In the data rows, 128 means zero.
Some points, one per row:
[123 101 129 120 110  80  80 113 103 131  95  93  85  84  95 105 118 128
 170 129 145 157 181 166 124 125  99 113 106 120 121]
[117 125 142 153 142 138 147 162 196 156 193 189 190 176 168 174 130 140
 113 139 129 103 102 104  60  49  66  99 120  97 100]
[ 97 128 131 141 119 112  92  98  90 124  94  87  97  95 101  95 129 116
  90  97  94 100 126 119 152 125 176 178 180 214 178]
[136 136 119 105 115 154 153 137  85  89  83 115 126 133 125 119 150 177
 185 148 122 109 106 107  96 105 112  96 103  96 135]
[ 90 116 106 122  94  97 108 131 147 130 138 151 130 141 132 150 139 172
 165 131 143 146 129 110  97 118 104 101 108  84 106]
[113 118 134 121 109 105 102 107  85 111  85  92 104  96  86  73 121 119
 132 128 129 145 169 167 223 195 198 170 140 163 146]
[136 136 155 137 105  76  79  97  91 113  96  97  96  80  90 118 135 129
 164 168 203 204 195 146 198 202 187 153 117 134 146]
[191 154 135 128 147 150 142 133 129 146 142 137 146 139 143 109 126 102
 102 107  88  75  90 111  89  88  72 112 138 149 127]
[180 148 122 115 126 148 177 163 175 152 175 148 135 135 126 119 107 113
  93 125 107 110 102 110  89 104 127 144 144 128 118]
[101 102 101 104  88  99  86  98 103 106 108 111 132 148 129 122 109 122
 125 117 127 143 147 147 121 123 135 127 131  97 103]
[114 148 147 122  95  95  98 117  95 129  89  91  99  96  85  74  86 113
 158 184 175 177 166 138 170 162 161 150 137 137 141]
[122 139 135 147 132 117  98 125 132 135 101 126 121 137 129 148 142 151
 143 142 137 140 121 120  93  86 101  98 133 107 129]
[134 136 117 106 115  97  91 106 128 155 144 167 162 143 139 142 145 139
 139 127 126 126 123 141 117 125 109 112 137 123 148]
[123 127 124 116 117 106 101 101  91 115  93  84 103  95 104  88 108 106
 122 131 134 129 144 124 175 168 166 128 120 135 156]
[188 169 155 177 198 190 212 170 220 157 187 150 140 165 142 133 114 110
  95 123 104 118 103 131  95 106  83  93 102 115 118]
[134 128 132 115  98 105  76 107  76 133  92 113 124 109  81  72 103 103
 100 121 125 129 130 115 179 187 223 202 154 202 175]
[ 90  98 108 137 175 175 181 150 194 154 184 172 137 149 153 169 163 156
 144 124  99  64  65  93  84  86  78  84 114  81  76]
[111 120 120 156 154 163 161 156 184 137 168 160 146 153 157 174 145 115
  93  86 106  72  82  89  76  68  70 107 119  98  99]
[ 96 119 142 134 117  90  95 112  85 127 103 132 101  80  85  83  98  86
 140 141 160 171 187 162 144 155 141 127  97  84 101]
[104 109 131 122 114 113 113 141 108 133 101  97 111 103 120 113 127 124
 130 169 147 146 114 110 121 127 130 125 104 102 108]
[103 115 130 121 124 126 123 116 108 120 134 145 130 122 118 135 145 163
 131 116  94  91  99 131 101  85  75 103 131  97  96]
[125 130 117 125 116 156 144 159 129 131 118 124 137 161 183 192 162 175
 177 128 154 177 193 162 147 130  99  97 115 126 138]
[203 167 160 170 183 181 169 147 123 139 123 115 111 130 137 112 111  96
  87 107 102 110 133 138 116 111 105  96  97 105 113]
[143 134 130 147 184 207 208 167 214 179 247 230 200 204 186 184 139 125
 110 128 135 116  97 109  78  76  70  94 103  94 100]
[119  85 103 117 131 117  92  91  83 133 127 129 140 125 130 111 121 103
 100 120 144 147 161 130 209 213 225 183 121 170 151]
[140 141 129 111  97  85  64  79  72 132 130 143 126 112 125 133 141 129
 155 145 150 119 117 120  96  87  89 104 110  92 121]
[102 106 124 145 129  99  99 126 187 174 168 149 142 163 154 170 144 146
 133 140 136 133 110 152 107 128  93 126 124 121 110]
[116 144 155 156 138 136 117 119 109 151 113  93 104 117 144 105 119  81
 125 129 146 137 154 133 144 130 145 136 110  97 111]
[128 113 109  93 100  97 113 119  96 107  83 103 110 113 101  92 103 103
 142 133 158 169 183 158 206 212 197 150 110 125 141]
[114  99  90  93 100 109  97 111  70 118  96 103  90  75  97 100 128  98
  96 107  99  93  96 120 177 187 189 152 114 170 172]
[134 152 135 144 158 150 181 140 194 110 146 164 153 215 201 227 166 169
 148 102 110 104 108 122  97 104  87  94 119 102 123]
[111 111 131 139 141 134 130 132 138 124 137 139 142 153 149 147 113 151
 146 164 137 122 112 148 119 121  85 122 137 127 113]
Here are 22 more points, each followed by its number:
[123 119 123 129 154 137 121 104 132 146 151 170 155 176 159 169 138 156
 181 150 148 126 114 116  97 122 137 134 128  99 118] 0
[117  99 114 115 144 118  94  79  70 111 101 102  91  82  86  73 103  85
 105 110 130 135 122 113 178 194 212 185 157 173 160] 1
[126 138 132 130 114 105  91 117 125 122  84  82 122 111 110 105 147 143
 185 154 203 214 203 167 184 177 149 118  82  81  96] 2
[ 95  93 107 100 109 111 108 131 119 145 111 111 117 116 125 102 109 109
 145 134 147 154 140 109  99  97 107 115 129 105 103] 3
[126 136 136 118 101  90  91  94  82 120 101  99  90  78  96  87 112 103
 149 156 167 167 172 134 164 153 173 158 150 137 134] 4
[139 128 129 143 177 165 195 164 202 137 183 188 169 176 148 143 123 104
  93 108  92  71  64  78  56  60  68  68  89  76 106] 5
[ 96  90 110 114 138 149 158 154 168 148 167 151 131 137 165 157 127 103
 121 126 138 105 121 104 117 119 147 130 145 107  96] 6
[212 177 158 154 203 211 222 166 183 165 198 154 111 118 128 138 132 102
  69  63  66  60  80  97  70  89  90 130 147 138 116] 7
[124 128 143 143 131 146 189 169 233 139 224 187 185 202 214 232 166 133
  94 107 143 134 132 124  90  69  68  95 120 109  97] 8
[145 158 127 130 141 171 206 196 216 152 184 173 176 180 160 152 108  94
  75  79  91  91  88 124  82 113  69  85 113 107 138] 9
[ 99 141 127 155 134 125 104 101 148 141 160 173 163 172 167 187 183 203
 207 159 166 164 137 111  82  82  86  93 117  80 103] 10
[164 138 156 144 174 176 204 189 220 177 208 181 144 153 156 170 143 120
  89 100  95  79  81 105  88  94  86 101 123 122 112] 11
[133 111 135 118 140 154 196 166 223 133 201 190 190 214 200 208 151 157
 111 122 122 133 113 106  85  77  79  88 117 112  99] 12
[107 129 113 126 116 133 101 121  77 120  68  48  37  36  75  80  90  83
  81 102 101 113 128 130 153 138 136 138 146 150 147] 13
[166 151 123 135 144 167 206 159 229 152 253 226 211 198 182 180 144 163
 134 136 107  85  78 103 109 110 117 108 127 121 146] 14
[101 109 130 131 109 105  88 112  66  97  69 109 126 127 128 114 132 119
 132 151 128 131 140 128 192 184 221 190 156 174 157] 15
[138 129 125 124 121 113  99  88  99 114  93 111 116 132 117 117 118 121
 145 136 136 143 132 122 101 107 115 116 130 137 142] 16
[ 92  96 102 148 130 125  92 124  90 135  94  97  97  90 114  97 129 108
 100 116  89  89  98 103 133 144 200 202 154 189 174] 17
[123 112 104 119  92  90  69 106  96 127 112 103 106  91 109 106 129 116
 129 137 147 172 173 143 132 105 114 129 122 126 124] 18
[137 135 137 146 165 160 176 157 187 137 170 186 145 170 166 197 156 174
 148 137 120 109 117 143 125 110  92 105 138 127 133] 19
[181 163 148 138 134 126 138 143 134 115 112  91 105  86  81  76  86  80
  69  99  92  94 102 115  78  59  73 112 147 130 118] 20
[138 146 133 129 107 113  95 103 101  95 122 158 165 151 140 133 125 157
 185 149 119 125 131 122  74  66  86  95 137 119 137] 21
Which two of these numbered points are nearest to each point below, ignoring the direction in which the first points spread most? Their numbers follow each, nearest first.
[119 119 121 109 128 136 152 140 156 115 133 143 156 150 144 157 144 150
 131 111 136 144 157 148 149 139 134 123 148 122 127] > 12 19
[110 138 140 158 162 170 167 138 174 128 170 132 146 156 163 171 135 146
 134 136 145 125 124 122  89  97  96 113 124  96 100] > 4 19
[107 102 103 111 125 130 110  94  49  95  68  94  73  69  73  71 120  94
  99  99 117 117 131 120 174 159 167 162 150 163 139] > 1 13
[153 155 131 153 178 197 241 211 252 171 210 188 151 176 154 174 134 134
 100 101 100  97  91  94  63  65  70  90  95  80  98] > 11 9
[141 133 140 120 100  97  94 131 136 156 154 151 152 144 156 154 167 185
 238 172 176 174 168 165 125 127 129 138 140 123 126] > 10 0
[106 118 130 126 101  97  82 110  87 118 105 107 122  85  96  86 114  93
  89 125 128 127 122 119 183 170 192 183 169 237 183] > 1 17
[148 134 135 133 160 178 225 189 233 150 222 201 184 187 173 151 107 120
 126 133 118  98  97 131 108 105  80  87 105 103 109] > 9 11
[ 94 106 140 116 113 101 105 121  91 119  75 107 105 106 106 121 138 132
 131 139 137 146 132 132 121 120 129 123 137 101  92] > 3 16
[138 126 124 139 174 188 207 180 222 145 195 195 181 211 192 204 145 138
  97  95  71  74  87 119  88  69  66  72 119  98 111] > 9 19
[132 134 114 102 102  92 100 101  88  91  87  85 116 130 160 146 129 119
 156 144 175 173 152 106 109 124 118 122 131 116 149] > 16 18
[148 147 132 133 132 143 134 113 126 121 151 151 140 155 157 175 149 144
  99 101 106 111 103 110  91 100  87  85 104 107 134] > 16 4
Now 22 new points, numbered from 0 again:
[ 85  96 107 117 104  98  69  93  83 111  95 122 116 124 120 136 141 153
 167 144 133 146 143 151 112 110  93 111 114  91  88] 0
[113 139 136 122 126 109  95  84  62 104  81  92 103  94 106 100 112 100
 110 137 149 150 156 160 205 209 207 182 152 130 142] 1
[115 125 129 126 115  98  75  83  71 121  94 119 132 126 115 100 127 117
 137 158 154 161 146 139 157 173 179 162 119 113 125] 2
[125 119 151 127 140 131 143 139 191 154 180 190 188 178 157 197 175 219
 213 178 150 130 123 140 116 120 108 101 112 106 101] 3
[124 117 101  93  94  96  75  82  52 109  94  99 105  92 104  67 104 126
 173 172 166 187 177 149 178 177 160 144 113 127 127] 4
[113 108 139 124 123 105 106 107  85  97  78  90 101  98 109 109 151 171
 196 168 160 175 165 144 113 108 112 131 128 114  98] 5
[131 145 143 138 140 144 139 113 114 104 141 162 156 172 153 157 114 151
 151 141 145 149 140 126 102 114 121 103 104  79 112] 6
[ 98 105 112 130 125 126 101 112 107 141 135 132 141 118 136 145 168 176
 190 157 145 145 145 158 156 156 139 122 122 103 113] 7
[144 129 147 121 116  92  96 107  97 108  93 102 124  89 103 109 143 143
 133 125 130 155 147 131 112 145 113 127  98 131 124] 8
[215 178 128 145 198 193 199 173 165 161 157 148 122 102  95  99 130  92
  66  76  90  96  94 112  83  85  81  91 114  91 115] 9
[123 129 127 145 155 149 163 151 208 152 174 147 124 155 153 166 117 136
 140 129 129 134 128 149 119 141 120 116 147 131 150] 10
[178 176 137 151 139 159 166 169 155 157 129 132 122 138 112 109 120 110
  94 123 104  92  97 122 117 100 104  97 109  89 107] 11
[106 118 116  98  91 109  96 101  83 116 122 115 123 101 107  90 104 129
 185 172 191 201 182 141 137 118 129 117 125  96  96] 12
[137 137 149 155 142 153 187 181 197 139 158 146 125 130 122 144 120 126
  97 111  97  88  87 107  82  88  82  91 122 135 134] 13
[177 159 153 182 217 204 240 204 248 146 216 210 184 171 145 164 130 138
 103 120  96  97  97 134  82 100 108 158 160 133 125] 14
[122 132 105 111 103  98  84  97  84 127 109 119 110  91  84  79 116 126
 144 151 154 162 143 115 151 170 171 149 132 141 166] 15
[ 84  78 101 119 101  94  95 119  75  90  78  86  89  69  82  92 120 106
 146 162 196 193 212 170 211 186 199 164 123 134 131] 16
[123 117 125 134 134 131 131 132 140 129 156 164 178 161 160 137 139 142
 146  92  98  86  82  92  60  84  70  93 108 107 122] 17
[121 100  96 100  96  91  92 101  70 111  95 101 105 100 105  91  99  96
  76 103 111 117 135 109 156 141 178 173 146 204 194] 18
[104  94  95 108 101 115  90 107  68 117  91  76  92  71  92  75 129 136
 134 130 140 134 142 126 210 202 218 174 153 167 159] 19
[132 118 152 165 176 159 171 175 228 171 197 190 175 181 161 161 137 146
 125 118 119 125 103 117 100 114 115 113 126 123 103] 20
[138 144 140 148 136 154 170 155 161 117 155 173 170 181 165 174 152 153
 112  88  85 107 108 126  79  93  73  94 114 121 137] 21
Which two of these numbered points are nearest to each point below, ignoring the direction in which the first points spread most? Their numbers follow each, nearest first.
[126 134 114  90  84  95 103 106  84 121 101 117 117  92  74  79 129 134
 136 145 163 152 163 142 220 197 195 169 147 157 160] > 15 19
[142 130 129 120 115 129  94 102  70 117  84  82 109 104 125  92  88  64
  64 103 103  96 108 111 145 146 157 144 127 226 188] > 18 13
[116 100 119 159 143 128 145 155 245 167 236 223 222 211 181 183 146 175
 158 136 109  83  86 123 100 117  86 100 115 125 117] > 20 3
[ 92  92 105 120 102 114  88 108  83 108  80  71 100 123 140 124 106 120
 160 156 170 187 197 172 172 144 126 110 107 111 105] > 16 4
[195 193 166 136 137 133 137 141 124 158 123 102  71  61  74  96 109  75
  44  83 102 110 104 109  80  69  68  90 140 131 141] > 9 11
[108  96  99  78  80  90  96 126  87 119  77  84  93  78  88  92 141 128
 115 133 145 148 146 125 199 186 206 174 123 137 124] > 19 15
[109 120 132 103 105  98  93  97  93 125 118 135 140 134 128 115 113 138
 166 143 153 166 151 124 100  97 106 111 126  99 103] > 12 4
[184 158 139 134 155 156 154 148 113 108  80  83  87  93  94  89 111 103
 115 118  95  84  97 143 118 124  95  90 123 113 125] > 11 9
[106 127 135 135 133 125  99  76  68  96  83  86  83 122 147 135 116 117
 164 161 155 166 132 129 116 146 141 133 131  98  98] > 6 2
[ 83  85  98  87  61  62  57  97  70 113  75 101  88  84  69  77  88  66
  38  83  97 105 112 135 150 136 135 143 156 236 174] > 18 13
[126 102 107 100 125 141 134 123 104 124 132 125 102  88 109 112 123 140
 173 146 146 131 136 135 111 102  95  99 115 100 112] > 4 12
